(in the rows, 128 means zero)
Each run below is a few steps of one of 6 hidden systems, one row a step.
seq 1, R (8 x 26):
[[110  98 131 120  84 173  94 153  97 120 166 163 110 140 146  89 158 105
  122  96 184  98 100 135  97  99]
 [ 62  99 137 104 120 153 120 123  95 114 163 129 157 112 162 113  92  81
  161 165 128 157 112 178  81 117]
 [114 132 133 129 136 203  95 118  74 145 104 122 149  92  99  75  99 107
  149  91 116 116 111 119 103  72]
 [131 106  82  93 123 165 148 124 107 112 127 137  85 105  88 138  77 120
  195 117 135 193 121 144 113 118]
 [128 119 115 201 173 147 133  77 106 136 113 125 141  61  86 154  68 134
  152 123 129 116 137 108 126 119]
 [149 147  98 169 118 147 104 117 125 135 160 160  76 143  85 179 120 176
  168  69 164 140 130 115 128 148]
 [125 103 138 189 130 119 140 101 156  95 168 185 123  92 142 161 109 137
  141 146 189  97 154 149 121 167]
 [ 92 123 134 193 107 132  74 119  99 147 195 143 123 155 143 146 152 132
  106  97 175  84 105 120 100 132]]
seq 2, W (8 x 26):
[[193  83 108 129 153 137 189 115 157 108  77 149  95  65 101 126 104 134
  137 134 144 117 143 117 163 123]
 [112 126  77 180 141  72 131 105 101 155 165  98 104 165 102 198 127 147
  130 133 123 159 108 106 130 140]
 [154 182 171 162 133 127 119 116 174 122 132 184 164 127 139 151 127 183
  147 108 130  95 171 149 143 160]
 [130  80 107 140 100  77 148 158 137  92 150 150  94 142 138 118 177 111
   78 155 192 102 125 110 127 129]
 [ 52 163 163 137 120 108  87 128 113 136 173 108 188 162 170 135 123 110
  125 162 104 138 131 153  93 148]
 [152 136 170  95 106 186 106 157 131 123  97 151 141 112 143  53 156 116
  109  92 141  81 127 128 126  94]
 [ 98  79  97  66 117 132 149 146 109 116 126  86  94 125 133 112 113  70
  132 171 118 186 105 137 110 120]
 [126 156 145 148 167 175 107  89  94 178  98  93 174  98 113 125  86 134
  147  98  68 117 118 123 127  99]]
seq 3, C:
[[148  89 126 158 152  75 177 112 176 103 123 129 123  94 146 159 125 124
  100 188 144 110 152 127 152 171]
 [129 160 128 181 128  98  96 112 112 184 164 113 140 185 139 177 167 171
  107  94 115 102 101 118 138 136]
 [147 144 162  81 100 111 149 158 176  95 139 189 150 155 173 108 158 147
  133 144 143 117 156 178 134 148]
 [ 93  82 116 145 123  93 126 133  80 137 143 103 147 144 149  98 162  90
   69 157 137  94  94 110 111  85]
 [ 94 187 152  72 114 153  95 148 109 138 126 119 169 167 131 101 119 132
  165 115  78 175 131 155 101 113]
 [151  97 133  92 131 163 150 148 133  94  63 127 117  67 110  52 125  89
  104 136 140 108 138  98 134  92]
 [103 125  79 119 140 120 122 119 100 153 121  62  91 138  87 163 105 110
  139 137  94 191 110  96 121 130]
 [170 174 165 143 161 156 130 109 179 132  75 133 147  77 113 131  96 157
  145 112  97 111 174 122 155 158]]
seq 4, Z, 8 rows:
[[109  84 121 138 107 179  86 123 101 165 171  97  71 137 149 153 137  95
  120  98 154 127  75 132 112 141]
 [127 107 167 129 141 196 122  93 136 151 149 140 145  88 176 151  84 117
  176 128 118 122 117 196 119 150]
 [170  68  94 144 136 165 152 106  79 164 128 146 111 112 117 131 128 135
  144  89 140 104  76 140 139  71]
 [124 116  93 124 137 117 163 104 102 124 162 169 141 136 113 169  86 151
  204 134 124 176 122 183 116 111]
 [136 136 107 191 150 121 138 103  84 116 122 177 164 102  73 109 108 157
  142 105 152  91 142 108 119  69]
 [ 94 146  84 144  96 102 114 142 110  90 179 168  95 163  81 152 124 147
  163 116 177 171 144 115  97 133]
 [ 75 153 156 197 137 139  84 115 124  89 147 144 158  81 117 117  96 113
  122 141 162  97 169 103  94 152]
 [100 131 132 154  91 171  57 141 117 140 170 118  71 148 124 140 146 115
  116  79 175 119 110 100 102 155]]
seq 5, X (8 x 26):
[[206 103 118 107 131 157 169 123 172 127 110 174  82 106 125 157 121 161
  166 105 143 130 129 158 163 147]
 [146  64  94 174 152  71 182  93 118 146 160 132 123 132 150 186 135 136
  115 158 142 108  96 152 146 122]
 [139 166 141 156 123 102 123 114 116 154 167 181 180 180 145 152 155 187
  145  96 124 101 123 169 130 112]
 [120 121 126 120 105  84 152 159 130  62 138 194 154 133 125  78 151 131
  118 157 176 108 157 131 111  99]
 [ 45 138 123 149 117  99  89 135  76 121 162  96 162 153 128 106 133  89
   99 159 130 134 122 108  78 110]
 [101 192 173 105 114 191  66 147 125 115 102 130 153 111 111  73 108 120
  143  98 113 132 159 112  99 128]
 [121  87 109  93 121 168 125 150 135  98  97  94  65  82 106  97 106  72
  118 141 147 156 129  90 118 139]
 [121 122 130 145 157 171 105  90 122 184 127  65 107 106 134 182  86 117
  146 115  89 151 101 131 133 159]]
seq 6, V, 8 rows:
[[165  77 109 172 109 137 130 122 117 145 161 163  85 136 137 151 163 147
  114  87 192  76  93 130 137 116]
 [ 88 115 137 139 117  96 135 116 121 123 203 163 161 165 181 165 127 128
  151 162 144 137 121 196 102 147]
 [118 130 151 166 124 152 105 119  86 126 140 171 181 115 132  81 137 129
  117 103 155  63 122 135 105  72]
 [ 77 111 101  77  91 131 125 159  87  92 161 149 122 154 123  97 122  97
  161 140 151 180 114 155  83 100]
 [ 84 130 144 162 160 167 109  99  93 118 112 118 175  61 106  99  65  98
  148 144 116 119 141 120  95 103]
 [132 132  94 106 105 196  99 137 101 129 127 131  65 122  74 125 107 128
  170  73 149 170 118 107 113 116]
 [128  93 122 152 154 147 154  95 158 107 130 133 104  62 125 171  67 115
  164 159 143 151 148 143 128 177]
 [154 116 114 194 133 162  98  97 112 175 153 126  85 127 115 187 130 158
  132  66 152  98  97 111 140 138]]
seq 7, C, 8 rows:
[[136 196 185 161 158 151  86 109 151 149  91 119 178 102 123 119 112 153
  121 107  87  91 166 106 139 147]
 [173  98 103  92  93 124 145 168 163 115 124 137  46 152 125 130 175 131
  105 112 169 135 118 110 151 144]
 [ 85 121 147 153 157  83 139 102 138 141 146  83 175 123 174 159 111 104
  108 196  91 131 129 148 124 162]
 [173 168 156 126 115 167  94 136 127 175 113 139 142 159 136 110 168 168
  116  57 113  83 114 125 149 105]
 [136  79 106  62 109  89 192 157 149  90 127 145 112 143 152 114 141 104
  131 184 140 164 127 163 132 128]
 [ 98 143 129 173 164 110 112  97  75 168 117  79 192 126 119 120 119 119
   99 139  83 102 111 103 121  86]
 [165 180 123  61 101 153 129 166 147 114 100 161 111 159  95 103 143 166
  163  85 119 163 147 134 135 116]
 [114  79 113 140 147  84 170 129 134  86  98 107 120  79 117 105 119  84
   85 197 142 122 146  91 134 125]]
seq 8, W, 8 rows:
[[131  81  81  99  98 116 152 140 130 127 175 129  58 169 142 174 142 123
  146 135 157 179  95 159 122 151]
 [115 127 160 183 165 131 134  77 111 149 142 145 207  97 159 139  96 138
  142 144 109  88 127 171 123 116]
 [158 121  94 106  85 132 131 158 105 119 150 182  93 175 105 111 174 156
  139  78 176 126 109 130 125  86]
 [ 73 114 128 127 140 102 155 115 121  82 146 144 169  98 136 125  79 101
  158 196 128 158 155 160  97 135]
 [115 155 125 176 120 158  75 128  75 147 128 130 139 130  86  95 137 137
  113  74 145  92 119  80 108  79]
 [115 134 130  74 101 156 125 154 166  76 133 152  83 116 121 126 101 116
  174 141 149 187 161 146 109 175]
 [107  87 132 202 158 150 107  92 100 149 121  88 133  64 123 129 103  92
   94 138 138  80 115  89 121 121]
 [137 154 125 106  94 173  87 138 139 157 163 134  80 173 133 171 136 156
  167  69 132 163 113 150 123 164]]
seq 9, Z, 8 rows:
[[146 131 152 127 119 120 123 160 170  92  86 124 109 102 128  78 162 108
   62 139 157  84 159  74 140 141]
 [ 91 132 131  97 112 101 105 150 143 147 147  59 106 173 166 154 154  95
   92 161 104 161 113 122 124 175]
 [154 151 204 104 139 168 116 129 171 153  84 112 168 104 178 101 135 123
  103 124  87  84 139 147 152 145]
 [174  70 104  65 114 127 167 153 136 150 106  98  76 152 148 121 166 109
  101 127 122 139  85 133 156 110]
 [131 136 138  97 165  97 174 108 133 151  99 103 192 128 153 134 103 130
  144 173  55 151 129 169 144 119]
 [197 147 108 107 129 113 161 143 121 141  70 146 134 146  89  98 167 169
  114  91 104 112 125 101 165  73]
 [126 130  91  89 127  50 180 150 150  81 117 139 123 151 108 132 125 134
  137 185 121 184 160 126 132 137]
 [113 182 148 169 151  81 111 129 125 129  93 103 181 130 102 101 141 141
   77 140 100  98 160  73 136 113]]
seq 10, X (8 x 26):
[[139 128 108 185 133  99 140  93 104 157 185 176 148 163 131 185 130 182
  156 102 147 113 110 165 128 116]
 [125 131 134 160 111  99 142 135 127  82 162 214 162 135 129 113 141 157
  136 128 185  91 153 152 114 112]
 [ 55 116 122 160 101  94  99 140  90  96 187 145 147 151 135 108 143 101
  104 151 178 114 127 118  81 114]
 [ 62 174 174 130 107 175  56 141 108 109 147 136 167 121 136  85 112 103
  137 119 135 125 147 129  79 131]
 [103 108 136  94 106 201  91 153 117  99 109 118  93  84 117  69 110  71
  129 121 155 134 132 105  98 122]
 [100  98 125 118 139 192 106 106 109 152 129  77  98  90 131 149  78  86
  157 131 110 168 103 134 110 144]
 [181 108 130 134 148 208 130  98 128 167 104 132 104  80 117 149  90 144
  174  82 121 122 106 148 150 125]
 [173  68  76 138 137 127 185 103 128 127 147 161  81 115 119 181 112 147
  167 121 157 145 104 160 146 127]]
seq 11, V (8 x 26):
[[122 127 123  53 132 108 176 146 128 108 101 130 172 135 139  94 111 113
  155 175  83 175 135 171 124  99]
 [144 137 104 144 161 121 144 112  84 142  70 100 155 100  69  96 114 132
  115 119  92 122 126  82 137  61]
 [138 173  92  85 119 107 137 149 142 107 108 128  97 151  72 141 115 157
  169 123 108 202 155 109 131 144]
 [149 135 126 183 159 100 144 110 163 106  89 116 119  74  91 140 110 134
   97 152 137 108 173  72 150 158]
 [132 155 115 142 105 109  91 144 152 150 152 100  70 182 122 177 166 151
  103  97 140 139 123  94 139 178]
 [136 133 188 136 128 117 129 133 199 114 130 139 144 113 189 133 143 123
   96 162 138  91 160 147 148 191]
 [134  97 134 127 108 123 109 141 111 172 140 100 119 167 169 116 191 109
   66 114 130  83  81 119 137 110]
 [115 145 170  66 122 123 138 144 142 132 130 130 186 158 188 107 135 121
  139 159  81 143 123 195 124 126]]
seq 12, R (8 x 26):
[[132 113  96 176 164  85 144  91  91 188 127  76 145 143 122 177 129 139
  105 135  88 122  92 109 147 106]
 [179 190 138 110 123 121 143 135 158 134 115 177 148 164 115 142 141 200
  164  92 109 136 153 152 153 129]
 [145  79  94 150 125  58 182 142 134  84 124 153 115 122 117 115 155 124
   85 169 174 103 137 102 142 112]
 [ 67 185 138 155 124  75  87 131 113 145 163  98 166 184 134 148 144 137
  106 144 102 141 135 116 109 145]
 [148 163 174  82 100 155 110 172 172  88  93 162 134 118 135  61 150 126
  113 117 142 107 167 122 129 137]
 [ 94  73 106 105 118 108 134 146 121 119 133  69  87 127 147 120 140  61
   83 179 135 148 106 103 117 141]
 [116 179 181 112 151 165  90 111 137 175 103  79 174 127 152 127 108 126
  134 121  52 131 132 141 129 145]
 [205  92 115  71 118 164 166 147 153 133  77 132  72 113 116 106 146 132
  126  99 132 127 113 124 165 110]]

Which system made each of these runs?
seq 13 (2 x 26):
[[184  62  90  98 114 159 172 137 134 113 112 154  62 101 112 119 129 118
  143 111 171 132 108 132 144 111]
 [103 108 103 174 161  92 144  79 105 159 166 104 144 131 138 200  93 136
  152 158 107 150 109 156 126 142]]
 | V
seq 14 (2 x 26):
[[157 168 140 129 110 195  76 143 128 146 102 132  94 126  93 104 139 149
  129  49 138 113 132  92 132 119]
 [118  77 110 112 129 130 154 125 162  92 134 117  70  89 133 156  93  91
  144 171 156 171 135 135 122 179]]
 | Z
seq 15, 2 rows:
[[137 147 161 156 126 184  71 112 111 197 142 108 139 142 153 138 144 140
  116  63 114  83  95 130 133 126]
 [159  74 126  80 103 163 163 135 155 107 144 172  90 113 163 134 120 119
  167 131 161 141 118 188 131 145]]
 | Z
seq 16:
[[ 92 108 142 180 143 178  94 107 123 106 126 116 119  48 111 118  77  88
  127 137 162 108 149  95 101 148]
 [109 129 131 150 113 200  66 115 122 157 167 114  73 124 126 170 107 125
  158  80 150 145 108 129 107 168]]
 | R
seq 17:
[[127 131  88 116 115 120 134 150 149  74 114 139  67 107  67 128 110 128
  145 133 164 172 164  84 118 152]
 [ 97 143 142 200 152 125  96 101 150 127 131  90 122  84 117 163  93 112
  105 150 137 115 160  87 123 185]]
 | R
seq 18, 2 rows:
[[126 147 100 134 137 168 101 117  67 162 105  98 122 127  67 118 109 135
  148  80 102 148 102  92 117  75]
 [149 145 109 123 141 144 147 122 153  93  99 154 100  85  74 143  75 145
  182 128 133 174 171 119 131 151]]
 | X
seq 19 (2 x 26):
[[ 98 101 125 139 115 202  86 122 115 116 143 118  72  81 115 130  86  86
  153 108 166 147 121 117  94 152]
 [120  99 135 162 133 207  92  94 122 157 153 116  92  82 136 170  83 110
  162  96 148 123 105 141 115 159]]
 | W
seq 20:
[[113 106 176 159 150 165 112  98 170 136 132 101 131  69 175 153  90  94
  119 160 127 108 142 145 129 192]
 [166 102 133 128 112 187 101 124 121 188 141 117  84 146 154 148 157 136
  122  66 136  97  75 138 144 125]]
 | V
seq 21 (2 x 26):
[[113 194 143 167 131 154  65 133 114 129 101 114 137 115  78  96 124 139
  111  87 123 109 155  61 115 119]
 [130 120 120  90 102 142 126 156 180  82 135 137  54 115 122 143 119 113
  144 137 165 171 156 124 123 191]]
 | R
seq 22 (2 x 26):
[[127 148  98 104 133  57 183 145 129  73 114 172 160 144  93 105 122 152
  147 171 123 163 165 134 127 100]
 [ 95 158 108 184 144  72 115 125  87 123 116 101 161 134  84 110 135 128
   83 140 123 113 138  64 116  95]]
 | X
seq 23, 2 rows:
[[102  94  89 124  99 166  94 141  70 139 150 108  77 141 109 113 136  96
  125  94 159 141  82 105  96  96]
 [ 96 139 157 105 144 177 123 111 142 112 125 128 150  78 135 131  58 108
  185 152 106 166 153 169 105 155]]
 | C
seq 24 (2 x 26):
[[150 183 159 163 171 124 130 105 164 131  76 118 167  87 102 132  99 156
  125 134  88 110 177 100 151 150]
 [168 126 100 129 109  92 134 159 162 125 114 116  58 159 104 144 177 145
   85 114 153 126 132  72 156 154]]
 | W
seq 25 (2 x 26):
[[156 107  98 142 115 123 138 151 140  87  99 144  71  95  80  98 148 121
   93 119 186 110 148  62 139 126]
 [ 73 152 122 155 130  92 100 119 137 129 164  82 115 146 125 185 108 118
  127 160 118 171 144 115 113 191]]
 | C
seq 26 (2 x 26):
[[129 167 141 129  99 123  85 141 152 165 166 116 100 196 154 179 169 159
  117  93 121 137 116 132 138 178]
 [144 103 180 107 127 122 151 139 182 115 124 145 156 115 204 110 149 109
  100 166 131  85 139 172 143 156]]
 | C
seq 27 (2 x 26):
[[117  68  80 127 152  96 180 114 120 107 116  97 101  90 108 144  92  93
  128 185 127 167 122 118 126 127]
 [142 170 128 184 158 142  99  87 102 192 131 109 148 138 108 176 115 172
  143  76  90 112 110 118 139 121]]
 | X
seq 28:
[[ 85 124 116 129 153 114 123 105 118 154 134  57 126 130 138 173  92 101
  134 170  78 179 118 131 122 158]
 [188 170 163 134 142 189 108 120 157 156  83 141 130 101 116 122 123 169
  140  68 108  94 142 124 159 132]]
 | V
seq 29:
[[144 184 146  78 132 160 105 146 122 157  71  93 150 144 105  91 131 139
  130  94  61 141 128 105 139 100]
 [174 114 113  75 143 126 173 142 164 112  57 102  93  93 100 110 119 118
  125 147 104 158 141 100 162 131]]
 | W
seq 30:
[[138  65  70 144 135 106 166 121  66 132 121 128 117 121  93 108 136 113
  111 128 154 112  89 102 125  54]
 [ 89 186 112 129 136 102 119 114 106 124 150 140 168 161  99 153  92 157
  186 134  93 191 148 147 106 129]]
 | R
seq 31, 2 rows:
[[126 129 137  65 114 125 129 172 167  88  82  93  93 113 124  84 138  88
   97 163 123 153 156  93 135 155]
 [107 138 148 134 159 135 100 118 127 169  91  36 133 115 137 129 122  95
   86 144  69 128 118  88 139 144]]
 | W
seq 32, 2 rows:
[[169  88 112 140 140 169 144 115 167 120 104 128  57  66 105 156  97 121
  142 118 156 133 139 112 148 167]
 [145 101 113 177 141 127 128  92 143 174 169 107  83 136 146 220 124 147
  132 115 136 126  99 141 146 177]]
 | V
seq 33 (2 x 26):
[[ 77 115 153 183 133 116 119 104 127  96 180 168 166 101 159 141 101 114
  136 171 168 103 151 160  97 153]
 [ 95 140 143 154  94 177  58 141  89 137 165 143 122 145 128 102 147 120
  119  75 166  96 108 113  92 105]]
 | R
